Each path below is one point turned by a fixed rotation once a step. After each direction that follows a path, write how fast that rotation turns it, in degrees a step (0 if it stays still).
Each turn is a multiple of 5 degrees from 10 to 175, or 0.
Each row of a path follows its step; steps can be skipped.

step 0: [-19,20,6,8,-3,-32,31,7,-5,-1,-17,-14,19,-8,23,-3,33,-21,-5,-15,11,4,-30,1,19,2,-6,-4,28,10,3,3,-18,-23,21,-6,20,29,6,18,6,-22,-3,-9,-5,-17,21,-16,8,-8,29,8,1,7,-11,-16,1,44,0,7,13,-10]
step 1: [12,-1,-9,3,14,-21,17,-15,-11,-3,-8,-5,-6,-9,-16,3,1,15,-20,-2,-2,-1,21,-9,-4,-3,5,-24,-9,13,4,16,10,-2,-50,-1,-13,1,-8,7,2,-9,-20,16,-26,19,28,-29,32,18,-29,10,-7,17,32,-35,4,-8,-4,20,32,12]
step 2: [-9,23,33,-5,-24,5,-3,-5,-2,-16,-10,16,17,5,-22,4,-2,2,13,35,15,-24,-24,-9,-8,-4,-2,-13,13,-27,-26,24,21,-12,3,-1,-16,-12,-6,14,-12,16,-25,-5,-21,-16,-43,18,21,0,9,-8,21,2,20,-3,-8,-32,-4,-7,-7,14]
step 3: [25,0,-16,20,16,3,8,4,16,7,21,17,23,-13,1,3,-25,-7,-8,-15,-32,-4,-6,20,24,13,-27,9,3,22,9,-6,15,-7,-24,-11,-9,-26,-2,2,-10,0,-16,13,7,-2,-5,3,-19,6,18,-2,41,-24,-35,34,-15,-22,-15,-16,2,11]
step 4: [18,8,-20,10,-12,23,-7,40,4,19,-15,-8,-2,12,29,-28,-21,1,2,26,-17,-6,6,1,-4,4,21,21,12,-6,-1,5,-7,1,3,1,-7,11,-17,-7,-12,-14,15,-5,-12,-1,16,-8,-25,-22,1,-31,-33,-25,-14,-36,-10,9,8,-29,-15,23]
step 5: [-43,-9,-17,-4,-10,9,-8,-15,-12,6,8,14,-21,-26,-8,-12,-1,15,14,-22,-2,28,21,0,15,6,-9,11,-21,5,12,1,-8,12,8,26,13,8,9,-29,16,-19,13,-9,37,-19,-3,-14,25,-14,-5,-25,-7,6,23,-8,-7,-22,-18,10,-30,26]
step 6: [11,6,15,-9,12,-38,-19,41,18,-43,-8,-16,-18,19,-13,20,10,9,-9,-25,8,12,4,-10,12,4,-3,-8,6,-24,12,13,-16,19,14,16,-2,0,17,24,2,0,6,-15,22,15,-7,30,5,0,7,39,-9,5,-5,-1,-7,14,1,1,-28,14]
step 7: [2,-5,12,-23,11,20,22,-9,7,0,1,15,2,21,-24,-34,-17,-5,-19,-23,1,-7,2,-5,-24,5,30,-19,-2,-3,-18,-4,-26,4,21,-6,20,-27,-24,6,26,-17,-20,19,14,16,26,2,-8,18,-19,7,25,25,-7,18,9,24,-4,4,17,-5]
step 8: [-1,-7,30,16,-26,4,3,-16,-3,28,-10,-16,6,17,-6,-24,35,-16,-23,-5,-5,-16,-18,-19,-1,2,3,24,21,-4,6,-16,-5,10,-17,-28,-2,13,17,16,8,5,10,-3,-7,28,-35,-5,10,-4,28,-18,-18,1,24,9,19,0,-16,-8,34,-12]
step 9: [8,13,-42,13,-21,-15,-3,-12,-13,14,18,-10,-21,2,-9,28,12,16,7,18,1,9,-4,1,-4,-8,30,-15,3,27,-5,13,-15,-14,-33,-9,-5,18,-20,-12,-1,27,-6,3,3,12,-8,-26,-16,-17,-3,21,19,-3,0,30,22,-40,4,15,-8,-11]
step 10: [-3,17,9,-41,37,2,-13,1,14,10,5,-25,8,-10,2,33,1,-12,-14,49,19,9,-15,10,13,1,-9,28,5,10,16,-5,-12,-32,20,-3,-7,1,-24,1,-17,7,-22,-21,-5,-19,0,8,4,-3,9,-23,2,20,0,-8,-6,1,22,-20,-13,0]
Directions:
[2,4,-5,3,-4,6,8,-1,-5,-1,4,-5,-3,-3,-5,0,-7,0,2,4,3,-3,-2,4,5,6,0,8,3,-2,6,-2,3,1,-7,-2,-3,6,-4,-2,-2,8,-5,4,-6,5,-5,6,0,3,0,-8,5,1,-3,2,1,-2,7,-4,-6,-2]  55
[-1,3,-3,-3,4,-4,4,-2,3,-6,-4,2,-1,6,-5,-1,7,7,-7,3,1,-1,0,9,2,-1,2,-5,7,8,9,1,1,3,4,-5,1,-2,-4,-1,2,1,-1,6,-1,-5,7,-1,-7,5,2,-1,-7,-4,-4,1,-8,-1,-3,-4,-5,-6]  115
[6,-4,5,-5,4,8,4,5,-4,4,-2,-2,9,-5,-3,1,-4,0,-4,2,9,0,8,1,-1,8,0,0,1,0,-1,-3,-3,0,-2,1,6,-4,-4,1,10,-1,-1,-1,-4,0,-2,-7,-8,-1,-3,0,-10,0,5,-5,-2,-1,5,-2,5,4]  115
